In the rows, zero is written as 128.
Each named move below is a turn or a mirror, shown by a few rows before and after it. Which moves, in which order, take the first row of each later pair to the second? The first pair is answered.
move P:
[140 174 122 150 143 107 148  96 115 106 128 129 129 120 105 118 122 149
 152 113 107 110 156 135 146 110 122 138  91 122] -> [134 182 130 159 160 116 156 103 125 114 141 114 122 108 116 115 135 120
 147 114 126 118 163 145 132 115 123 135 110  99]
[108  40 112  87 138  98 131 139 136 169 113 125 118 122 131 161 108 161
 130 139 140 102 133 136 107 116 138 130 135 115] -> [104  44 115  93 145 102 134 144 142 175 122 117 112 118 139 159 116 145
 130 139 149 107 137 141  99 119 138 128 147 103]
[108 121 130 135 124 135 128 143 122 133 117 171 134 127 139  92 110 158
 102 118 146 111 137 136  96 143 137 114 166 128] -> [108 119 128 134 122 134 128 143 120 130 114 173 135 128 139  94 109 162
 102 118 143 111 136 135  96 142 136 114 164 131]
move C:
[137 151 136 144 138 143 133 131 125 127 134 129 126 150 136 117 138 113
 113 111 136 133 140 126 114 141 131 128 132 125] -> [138 150 132 144 142 142 135 131 127 129 136 124 121 146 141 120 141 108
 115 112 136 133 141 130 114 138 131 131 131 121]
[131 181 143 150 108 151 132 122  99  92 137 135 126 140 106 118 143  98
 131 120 121 130 127 131 154 127 122 110 115 151] -> [134 174 131 155 124 143 138 124 109 100 145 114 111 125 121 138 155  78
 145 132 124 128 136 147 153 112 122 120 111 131]
[135 139 163 147 105 141 147  97 111 106 159 121 177 135 115 130 103 115
 106 135  85  78 111 127 140 133 156 114 122 126] -> [138 131 151 152 124 133 155 100 121 117 167  97 159 117 129 152 117  93
 120 148  90  76 122 146 137 116 154 122 118 103]
move T:
[115 106 137 130 147 171 131 136  73 103 116 144 145 163 121  88 139 135
  69 117 121 114 141 104 105 104 121 118 150 140] -> [121  85 117 134 183 153 146 139  88 124 122 118 124 134 147 121 154 122
  89 128 132 105 152 131  92  80 125 133 147 100]
[136 146 148 145 146 141 127 129 136 135 151 114 109 118 150 134 134 102
 131 144 136 149 140 133 132 139 124 114 161 122] -> [151 146 128 141 139 121 130 114 132 122 140 115 102 119 142 159 127 119
 151 152 111 136 141 131 155 114 119 129 122 137]
[109 100 119 125 116 124 116 171 133 143 172  69 110 122 134 156 163  74
 130 191 144 147 155 125 114 126 140 123 161 101] -> [130 111 101 116  84 104 111 145 117 113 151  87 114 139 107 176 144 110
 150 200  93 130 151 108 160 102 128 137  99 147]
[ 81  86 154 113  99 115 113 139 124 153 117 118 148 161  81  70 141 124
 128 158 136 134  97  48 139 156 134 141 169 170] -> [ 85  58 132 121 153  97 134 146 144 186 127  78 121 123 119 108 164 103
 149 170 162 126 114  86 113 131 141 157 176 112]
Pairs:
(two moves a pair)
[128 143 124 130 112 144 139 111 121 100 131 132 116 133  97 109 128 112
 113 116 149 171 155  86 130 128 111 107 139 125] -> [128 125 114 134 138 137 146 118 132 119 137 116 106 114 115 125 139 103
 121 120 164 169 162 104 115 120 115 114 148  95] -> P T
[116 135 139 134  97 134 111 122 129 117 132 139 124 116 103 130 119 154
 152 122  92 146 130 118 142 142 115 148 131 159] -> [110 140 145 137  93 139 109 130 131 118 143 131 121 117 106 126 127 134
 149 129  94 151 131 121 142 145 114 143 138 155] -> C T
[143 109 108 110 103 103 115 104 123 118 124 137 122 134 111 150 136 152
 161 142 101 121 147 144 137 101 117 151  91 155] -> [124 141 151 122  92 146 107 112 119 111 131 161 147 150  98  87 130 143
 117 107 129 140 137 120 114 153 120 123 140 162] -> P C
[120 106 131 133 141 160 142 130 174 150 126 130 107 136 132 112 134 138
 156 109 141 122 127  88  63 100 156 125 146 103] -> [123 123 137 126 107 163 132 118 158 126 116 152 121 159 107 100 119 158
 152 105 117 119 117  65  87 106 150 122 127 141] -> T T
[126 117 150 111 110 107 181 119 101 114  80 114 150 108 120 119 104 150
 142 169 153 100 156 118 110 113 176 124 103 171] -> [131 131 148 121 115 106 186 114 103 110  88 100 139 102 120 126 113 127
 150 175 147 102 162 123 117 103 173 130  92 167] -> P T
[171 147  85 151 159  97 148  98 140 119 108 113  99 101 142 178 133 159
 174 140 103 117 145 130 139  71 108 162  62 118] -> [119 155 151 162 172 164 136 148 156 149 142 120 125 103 161  96 150 108
 106 106 187 159 138 128  68 158 121 112 185  78] -> T T
[106 107 130 106 112 144 120 166 139 133 144 112 129 135 142 133 138 100
 131 152 145 130 128 150 133 130 133 115 150 129] -> [106 110 136  99  93 145 116 159 129 123 135 133 143 150 130 119 126 122
 122 142 138 130 120 133 139 138 133 111 150 153] -> C P
[109  89 133 112  95 122 112 138 124 118 108 149 165 142 119 115 105 210
 114 125 110 107  90 108 145 121  99 142 121 164] -> [131 104 104 140 142  97 141 128 144 130 129  90 116 100 147 168 140 146
 156 153 105 103 116 149 152  71  95 171  88 117] -> P T
[136 132 125 118 155 129 150 133 126 128 118 116 121 135 172 146 120 137
 122 156 153 108 134 133 105 106 128 147 125 126] -> [123 146 146 117 134 149 138 138 120 120 120 136 138 152 158 112 113 137
 102 143 158 120 125 118 103 134 127 129 144 145] -> T T
[130 135  83 154 130 108 141 127 139 129 161  63  92 108 144 164 167  71
 169 171 103 119 138 168 131  84 103 128 107  90] -> [129 163  95 148  77 116 126 120 122  95 158  85 108 142 112 148 152  77
 164 175  67 123 128 140 166  94  92 118  82 142] -> T C
[116 168 160 128 126 165 137  99 105 100 125 120 135 135 140  95 143 121
 117 105 115 128 140 128 134 141 129 100 136 118] -> [124 153 140 129 145 144 146 101 117 113 134  93 114 115 157 130 158 102
 141 126 112 120 153 151 138 114 127 113 120  94] -> P C
[ 91  85 140 103  66 104 115 134  89  74 161 154 137 187 118 152 100 136
 153 123  97  98 122 126 172 162 118 112 127 171] -> [ 83  93 149 109  61 113 112 145  97  76 178 138 130 184 121 150 112 102
 153 133  99 108 129 134 173 168 114 108 137 164] -> C T
[155 169 142 170 159 122 149 125 117 127 149 121  96 121 133 148 102 102
 149 136 128 136 137 140 127 120 113 145 102 133] -> [139 177 168 162 131 145 133 132 110 118 147 148 122 146 117 111  90 117
 123 119 133 146 124 117 123 155 114 127 126 156] -> P T
[120  84 147 111  97 128 112 146 116 133 130 146 141 144 129 134 119 165
 138 131 114 133 122 128 118 141 133 113 135 149] -> [134  85 127 122 123 111 128 138 127 141 136 116 115 120 144 167 136 140
 162 148 110 127 136 150 121 109 130 131 112 126] -> P T
[126 140 130 127 109 130 131 120 135 114 131 113 127 140 120 132 134 102
 136 145 100 141 130 130 169 120 110 130 107 150] -> [117 135 143 120 100 142 121 126 132 113 126 128 141 150 117 114 125 116
 123 136 107 146 122 119 163 140 115 119 125 159] -> T P
[ 97 155 164 103  96 177 109 142 107 144 144 118 131 118 156  69 117 100
 101 141 117 154 138 101  98 134 116 113 117  95] -> [126 123 115  88 102 131 117 117 100 142 116 118 119 111 155 128 104 151
 141 160  81 123 140 109 125  82 114 146  57 106] -> T P
[139 179 159 173 154 132 132  94 115 124  97 164 119 135 120  96 120 151
 129 100 126 132 134  92 137 142 143 133 142 116] -> [149 183 142 174 146 117 135  87 115 117  99 151 105 132 117 122 122 144
 151 120 103 126 141  99 159 118 135 145 107 123] -> C T
[116 121 152 131 184  97 155 119 148 155 124 113 145  75 131 139 138  87
 169  95 152 102 153 113  89 166 104 144 155  84] -> [141 134 137 120 140  76 147  89 126 117  98 141 154 102  92 153 110 135
 186 100  94  85 145  86 140 144  93 157  88 147] -> T C
[151 127 127 174 117 122 151 145 168 148 124 118 131  86 112 145 117 106
 160 135 135 133 129 135 129 121 141 131 114  72] -> [137 148 156 171  85 146 137 151 157 135 126 143 153 112  94 106 106 111
 134 118 137 145 118 112 128 154 138 110 135  98] -> T T
[110 128 128 114  92 133  95 163 123 132 163 118 134 154 125 114 136  70
 129 149 136 146 136 141 147 133 121  99 145 135] -> [118 115 109 108  95 113  97 160 123 134 158 110 126 146 128 142 135  79
 148 163 121 137 139 149 159 113 120 110 123 134] -> P C
[132  78 159 102  62 126 107 130 131 139 141 102 129 106 123 144 152  83
 126 181 119 168 153 165 128 154 118 114 123 139] -> [134  81 159  99  53 127 106 127 126 133 139 107 131 111 116 143 148  89
 126 180 111 165 151 159 135 154 116 114 117 151] -> T T
[145 123 133 138 183 118 141 111 122 140 124 139 131 102 145 144 124 136
 133  96 167 117 131 133  93 121 127 136 156  88] -> [163 133 118 132 156  99 139  91 111 116 110 149 131 116 125 163 111 160
 152 106 125 104 129 122 128  97 118 147 108 124] -> T C
[138 106 117 129 158 113 136 120 136 145 114 120 113  99 148 150 125 130
 150 123 149 128 144 138 108  99 143 137 130  97] -> [141 106 117 116 129 112 124 109 119 127  94 154 134 125 127 137 102 176
 141 114 130 122 131 113 125 107 141 135 115 137] -> P C
[107 118 125  96  65 123  76 164 113 119 117 143 124 162 101 148 106 124
 153 159  84 108 125 115 189 129 106 113  86 168] -> [ 84 129 152 102  63 151  69 188 121 126 137 136 129 163 106 120 117  86
 131 155 112 129 126 117 166 161 108  93 132 154] -> C T
[109 172 155  97 144 158 130 123  95 140 151 160 158 164 171 111 108  93
 102 142 152 198 113 129  83 164 119 116 136 129] -> [141 160 105  97 158 112 146 103  98 137 144 131 125 142 178 178 114  94
 153 177 112 173 129 151 118 101 112 150  65 125] -> C T
[132 116 120 126 176  86 162 105 136 140 119  83 125  94 144 134 130 138
 163  84 122  78 175 108 128 101 164 159 122 128] -> [113 160 162 144 162 125 157 121 139 133 144  82 134 102 137  88 140  86
 133  72 142 106 173  98 117 140 160 133 161 130] -> T P
[ 88 132 148 107  60 137  91 155 128 102 182 111 140 168 126 129 128  72
 128 157  97 140 123 133 168 140 108 113 133 153] -> [ 99  97 123  86  58 111  89 145 120 103 157 124 146 172 125 154 112 124
 142 162  81 122 117 131 177 120 110 126 110 165] -> T P
[137 137 123 120 163 166 130 148 134 115 128 112 134 114 110 106 122 143
 112  94 125 158 105 106 114 149 133 111 130 124] -> [154 135  98 121 164 143 136 136 135 111 124  98 119 106 108 141 124 143
 139 113 100 145 113 115 135 117 125 129  90 128] -> C T
[143 130 127 115 105 135 125 131 117 120 135 130 153 130 116 121 133 121
 104 122 149 153 125 112 143 137 118 104 130 144] -> [156 120 104 116 119 116 133 121 120 126 131 117 138 116 123 151 137 125
 129 134 137 141 133 125 151 108 118 121 103 134] -> T T
[106 118 135 118  98 152 107 138 133 128 111 154 152 152 115 105 107 196
 102  99 122 137 114 113 120 171 129  99 153 159] -> [106  93 127 122 138 147 116 145 148 154 113 138 142 128 140 115 118 192
 102  95 153 133 121 132  90 167 140 104 176 119] -> T C
[125 153 176 129 160 103 149 125 160 129 128 145 117 148 181  86 111  90
  81 141 147 122 112 155 114 106 123 121 102 120] -> [120 141 178 118 153 105 143 129 154 130 120 161 129 157 178  77 100 113
  72 134 151 121 106 149 109 116 128 116 111 127] -> P T
[116 121 123 134 133 144 148 147 156 136 148 107  99 110 134 141 150 130
 138 136 147 148 142 144 130  90 139 127 140 102] -> [113 113 128 133 140 148 149 147 155 140 137 120 108 110 136 129 143 150
 128 119 160 147 138 140 118 101 145 124 153 100] -> C T
[141 133 142 122 213 147 135 113 119 136 144 135 125 126 155 100 116 100
 150 122 175 175 132 118 119 117 119 109 117  90] -> [154 126 127 121 219 132 140  99 116 133 131 138 121 124 154 116 109 123
 164 123 164 163 133 119 126  98 121 119  97  94] -> C T
[ 81 119 171 113  99 161  99 167 118 136 145 147 130 142 141  98 127 129
 110 131 157 131 126 102 117 175 124 105 164 158] -> [ 95 107 157 106 105 150 102 147 110 133 117 171 138 144 135 104 110 180
 114 116 149 117 119  92 119 165 128 114 147 169] -> T C
[126 176 163 152 126 129  98 110 155 113 150  95  87 158 119 113 134 103
  97 116 130 108 152  99 128 145 146 141 144 148] -> [139 171 143 150 128 111 104  98 152 110 143  89  78 154 118 140 131 112
 117 127 109  95 157 104 143 118 143 154 114 151] -> T T
[ 98 157 149 126  75 141 134 116 112  97 127 163 131 150 100  95 107 121
 109 141 104 152 137 105 124 152 122 113 131 155] -> [106 136 123 144 139 120 160 121 140 132 145 108  91 100 145 141 141  75
 138 161 130 147 159 152  98 115 128 134 135  84] -> P T
[128 122 154 138 124  95 116 140 133 120 116 154 125 134 134 117 101 165
 123 135  84 107 108 125 138 131 132 116 125 140] -> [118 138 172 152 139 113 120 152 143 129 132 141 121 126 143  96 117 128
 107 127 111 123 112 132 119 151 135 105 159 116] -> P C
[126 141 116 128 135 130 138  95 135 123 121 121 125 120 105 125 141 108
 141 140 125 127 136 117 127 120 114 143 121 112] -> [123 148 124 130 133 138 137  98 133 122 122 128 130 123 103 112 139 106
 130 134 131 131 134 112 124 131 115 137 133 113] -> C P
[109  76  95 109 149 144 153 137 109 176 115 183 131 133 116 117 113 181
 122 126 128 130  97  99 120 123 138  95 137  87] -> [126  80  75 113 155 126 163 125 108 171 114 167 115 124 118 146 117 175
 146 140 106 121 104 107 137  92 132 111 102  86] -> P T
[121 184 145 143 125 148 152 102 113 111 120 139 150 135 100  81 140 130
  96 124 137 137 105 113 123 171 118 142 127 137] -> [145 165 105 143 146 111 166  84 117 114 111 115 124 115 109 135 146 140
 135 146 114 114 115 133 141 123 115 171  78 125] -> T T
[ 97 108 124 112 135 135 121 179 160 150 161 117 153 118 161 128 165  58
 111 169 170 139 123 151 131 148 144 121 142  90] -> [ 96 116 140  97  91 147 102 166 133 124 134 172 191 158 126  90 129 122
  86 142 151 136 100 106 146 173 144 108 137 149] -> C P
[140 150 112 133 187 136 153 130 122 135 132 132  83 115 104 170 129  91
 137 116 136 148 108 131 146 129 111 138 109 103] -> [142 162 114 130 165 137 148 126 114 121 130 139  88 128  90 168 124  94
 139 121 117 147 106 120 163 130 106 136  93 126] -> T C
[113 127 106 168 163 149 129 134 103 154 177 147 121 104  94 111 136 124
 150 130 164 143 125 167 144 144 137 136 141  90] -> [124 109  82 154 153 127 126 123  98 149 162 154 119 108  90 138 125 158
 170 142 136 128 123 165 168 121 133 149 107 108] -> P C
[104 127 168 126  99 163  77 137 138 116 110 153 155 165 118  84 108 131
 109 111 134 138  82 105 148 171 130 112 151 151] -> [130  87 113 109 108 110  83 125 140 119  97 129 128 149 129 161 108 154
 165 155  94 108  91 132 179 107 126 148  84 149] -> C P
[150 172 131 156 146 131 152  95 124 112 119 137 119 125 111 118 131 132
 124 109 133 118 138 122 113 128 142 137 114 125] -> [150 169 132 152 140 131 149  95 122 110 116 143 125 128 109 115 125 141
 122 106 131 117 134 119 116 131 141 134 114 134] -> T P
[149 103 107 139 149  85 139 101 135 149 108  91 117  97 158 152 124 150
 128 131 139 105 125 159 145 101 137 142 117 128] -> [147 116 108 141 135  88 135 105 135 143 121  79 111 100 156 159 131 124
 133 147 127 109 127 161 159  97 128 140 107 135] -> T C
[132 121 132 122 177 122 135 124 129 129 120 144 114  99 144 143 120 148
 126 105 160 129 124 147 104 115 140 150 130 101] -> [143 129 121 118 160 109 133 112 123 113 115 145 110 107 131 157 113 156
 139 115 131 122 123 142 131  99 133 159  96 125] -> T C
[ 80 107 124 122 125 112 103 165 131 160 164 110 146 134 141 138 141 106
 110 152 140 152 123 142 108 146 113 105 184 129] -> [100 113 110 109  93  95  97 135 108 131 134 147 162 158 110 142 112 168
 116 144  98 135 110 114 145 133 109 115 135 181] -> T C
[153 156  93 148 163 162 136 144 106  80 116 219 132 150 104 106  96 174
 102  89 138 124 118 123 135 125 167 144 118 147] -> [160 170  83 148 143 154 136 140 106  67 125 206 119 154  95 125 100 154
 120 111 108 123 123 128 164 107 157 151  87 161] -> C T
[132 167 148 150 141 144 141 126 121  98 134 127 141 144 124 122 125 114
 120 107 129 133 135 120 113 131 135 131 144 108] -> [142 163 129 149 147 128 147 118 124  99 131 116 129 137 125 148 128 115
 139 120 116 124 140 128 127 108 132 143 118 104] -> C T
[116 159 146 121  80 144 109 126 124 108 154 146 141 147 108 109 132  98
 123 143 103 135 139  93 140 139 119 117 104 152] -> [121 122 127 101  82 125 106 120 118 113 131 160 148 149 109 126 116 152
 133 144  95 117 134  92 141 126 125 126  93 158] -> T P
[118 195 161 152 148 161 159 134 162 131 151 108 104 106 142  79 163  52
 110 103 159 165 140 139  94 152 137 101 167  93] -> [102 143 165 121 143 163 143 146 155 143 128 144 133 121 145  63 140 123
  90  84 179 158 122 126  72 178 150  90 199  99] -> P T
[137 165 129 129  88 136 119 126 124  96 153 129 126 143 105 118 131  96
 135 146  81 138 135 137 159 131 116 130  97 166] -> [130 143 133 113  80 138 109 130 118  99 138 152 146 156 101 107 116 133
 123 136  87 134 124 124 151 146 121 123 109 178] -> T P
[181 130  96 102 152 122 107 132 123 137 112 109 184 128 128 151  83 169
 133 156 147 119 159 114 138 136 146 117 136  89] -> [172 134 109 102 151 134 103 142 124 140 117 114 190 132 129 134  87 164
 120 149 157 127 155 111 128 152 148 108 156  86] -> T T
[170 117 106 149 137 115  94 139 142 111 103 116 104 109  82 169 104  98
 182 144 107 136 138 132 139 115 154 160  87 139] -> [158 147 135 151 105 141  82 142 133  93 109 136 121 133  61 130  96  89
 158 131 104 151 129 109 145 144 148 143 102 166] -> P T
[104 122 141 116 117 135  88 124 133 116 156 125 165 153 125 116 139  95
 105  99 135 162 128 117 142 146 138 106 138 141] -> [107  98 121 120 152 120 103 128 146 138 158 102 148 127 150 144 152  88
 121 107 148 154 138 141 127 126 144 120 141 105] -> P T
[119 124 140 114  84 157 111 151 126 129 174 144 157 145 116  99 137 102
 150 149  65 128  98 125 156 154 116 149 129 124] -> [119 113 130 123 118 150 123 155 141 147 184 117 137 121 140 119 155  78
 160 157  82 126 111 148 140 139 119 157 137  87] -> P T
[120 125 136 130 125 138 118 136 141 133 132 120 136 127 109 135 138 104
 116 144 124 123 127 135 142 133 121 134 137 143] -> [118 118 136 127 128 140 119 139 142 138 131 119 136 124 113 133 137 106
 113 143 130 122 127 136 137 135 123 134 143 138] -> P T
[171 155 120 159 188 117 163  83 124 121  90 165 138 105 131 111 107 178
 132  72 138 101 126 116 113 112 133 146 106 124] -> [165 149 116 167 209 116 168  97 139 138 111 131 119  84 152 126 129 134
 140  89 153 108 139 140 102 103 133 149 118  89] -> T C
[174 168 118 141 125 104 115  81 105  96  99 150 116 136 126 135  95 206
 113  80 115  96 117 126 142 126 160 145  71 162] -> [141 167 158 143 131 143 108 110 113 115 115 157 133 140 137  83 103 184
  72  58 165 121 112 123  99 178 169 116 146 140] -> T P
[122 115 109 115 116 108 131 114 154 112 126 169 136 134 123 162  97 159
 135 133  83 128 154 126 140 110 111 117 104 109] -> [ 97 129 144 122 116 142 126 135 160 120 144 172 148 138 128 120 104 129
 102 116 117 150 150 122 112 153 116  94 157  96] -> T P
[137 120 118 124 144 131 126 126 146 151 135  88 119 110 151 129 137 116
 132 153 126 122 152 141 122 112 131 142 111 106] -> [127 130 140 108 101 149 108 127 128 131 123 127 150 143 123  90 114 148
 106 137 115 128 135 107 131 143 128 122 120 150] -> P T
[ 93  78 110 103 152 142 120 162 160 145 145  97 141 113 173 142 130  88
 136 141 138 148 162 117 114 171 118 115 142 116] -> [107  62  92 101 166 125 127 150 158 151 129  99 137 103 178 160 125 114
 147 139 134 134 163 120 114 154 120 127 124 111] -> C T
[123  95 129 105 104 118 118 144 123 122 108 160 152 145 125 125 108 180
 115 130 117 124 102 107 139 119 122 119 138 155] -> [126 106 125 105  91 115 116 145 121 112 118 148 145 149 119 135 112 160
 125 144 100 128 105 110 156 111 114 119 121 164] -> C T
[127  56 127  75 145 137 143 117 116 157 109 109  96 140 194 117  95 143
 121 130 130 133 146 146 110 142 165 155 152 121] -> [128  80 135  92 154 143 151 119 122 156 124  89  83 132 201 116 110 101
 124 134 136 142 155 156 106 140 161 158 156 106] -> T P
[141 118 129 123 111 136 124 133 119 103 120 139 140 150 114 123 127 136
 128 130 117 120 117 114 144 126 136 137 120 145] -> [147 123 119 136 136 129 137 135 131 112 132 112 119 129 128 141 144 103
 141 140 123 121 130 132 139 110 134 146 116 120] -> P T
[122 116 172  82  84 155 135 146  91 144 137 134 155 137 159  75 119 135
  86 112 135 150 121 124  87 190 137 103 123 142] -> [158 109 117  83  91 103 147 123  95 136 133  98 115 117 164 154 128 128
 146 158  83 127 139 151 135 118 123 142  37 143] -> C T
[122 160 136 126 112 149 157 120 119 109 131 141 125 133 124 128 139 117
 124 121 110 118 132 113 147 128 118 115 135 138] -> [129 150 124 123 115 137 160 120 121 110 129 133 118 129 129 144 140 121
 136 131 102 110 136 119 153 113 117 122 121 134] -> C P
[113 108 120 135 151 133 128 133 138 144 113 122 132 124 156 152 130 145
 115 128 172 111 122 148 106 133 136 126 147 101] -> [122 126 117 148 155 130 134 127 142 139 122 106 117 118 156 162 140 118
 127 138 165 114 131 156 117 122 131 133 132  97] -> T P
[109 120 129 129 109 133 155 134 156 150 157  71 126 108 116 123 167  50
 142 170 147 142 128 135 152 123 123 108 119 120] -> [104 139 144 125  75 146 143 130 144 131 151  97 143 133  90  97 152  65
 127 162 132 148 118 111 167 141 119  97 117 155] -> T T
[165  97  87 116 107  77 136 129 142 128 132 116 126 121 126 160 134 148
 148 132 146 130 131 169 144 117 114 136 152 117] -> [162 119 104 111  70  88 125 125 129 104 128 139 142 146 100 136 120 159
 135 123 127 136 123 146 163 134 108 126 145 154] -> P T
[ 67  37 130  34  40 129  62 210 117 151 141 130 147 180 148 115 154 166
 144 172 158 126 103  88  81 133 134  97 164 101] -> [ 93  23  89  41  73  93  82 194 127 160 139  97 114 151 166 175 165 159
 186 196 142 108 119 117  93  79 133 128 118  75] -> P T
[106 106 124  92 153 123 134 139 143 160 133 131 115 107 170 137 135 107
 106 132 151 117 129 128 106 112 128 125 125  95] -> [102 105 133  75 118 129 119 134 127 141 116 168 141 136 146 118 111 152
  94 121 134 113 116 101 120 129 127 116 118 136] -> P T
[151 121  97 159 182 102 156 113 133 158 123 126  87 104 123 133 144 179
 126  90 184  89 146 154 111 110 154 159 121  83] -> [144 127 113 153 165 116 147 111 122 150 110 157 111 122 107 102 126 211
 104  69 189  91 132 132 107 134 157 147 137 105] -> C T
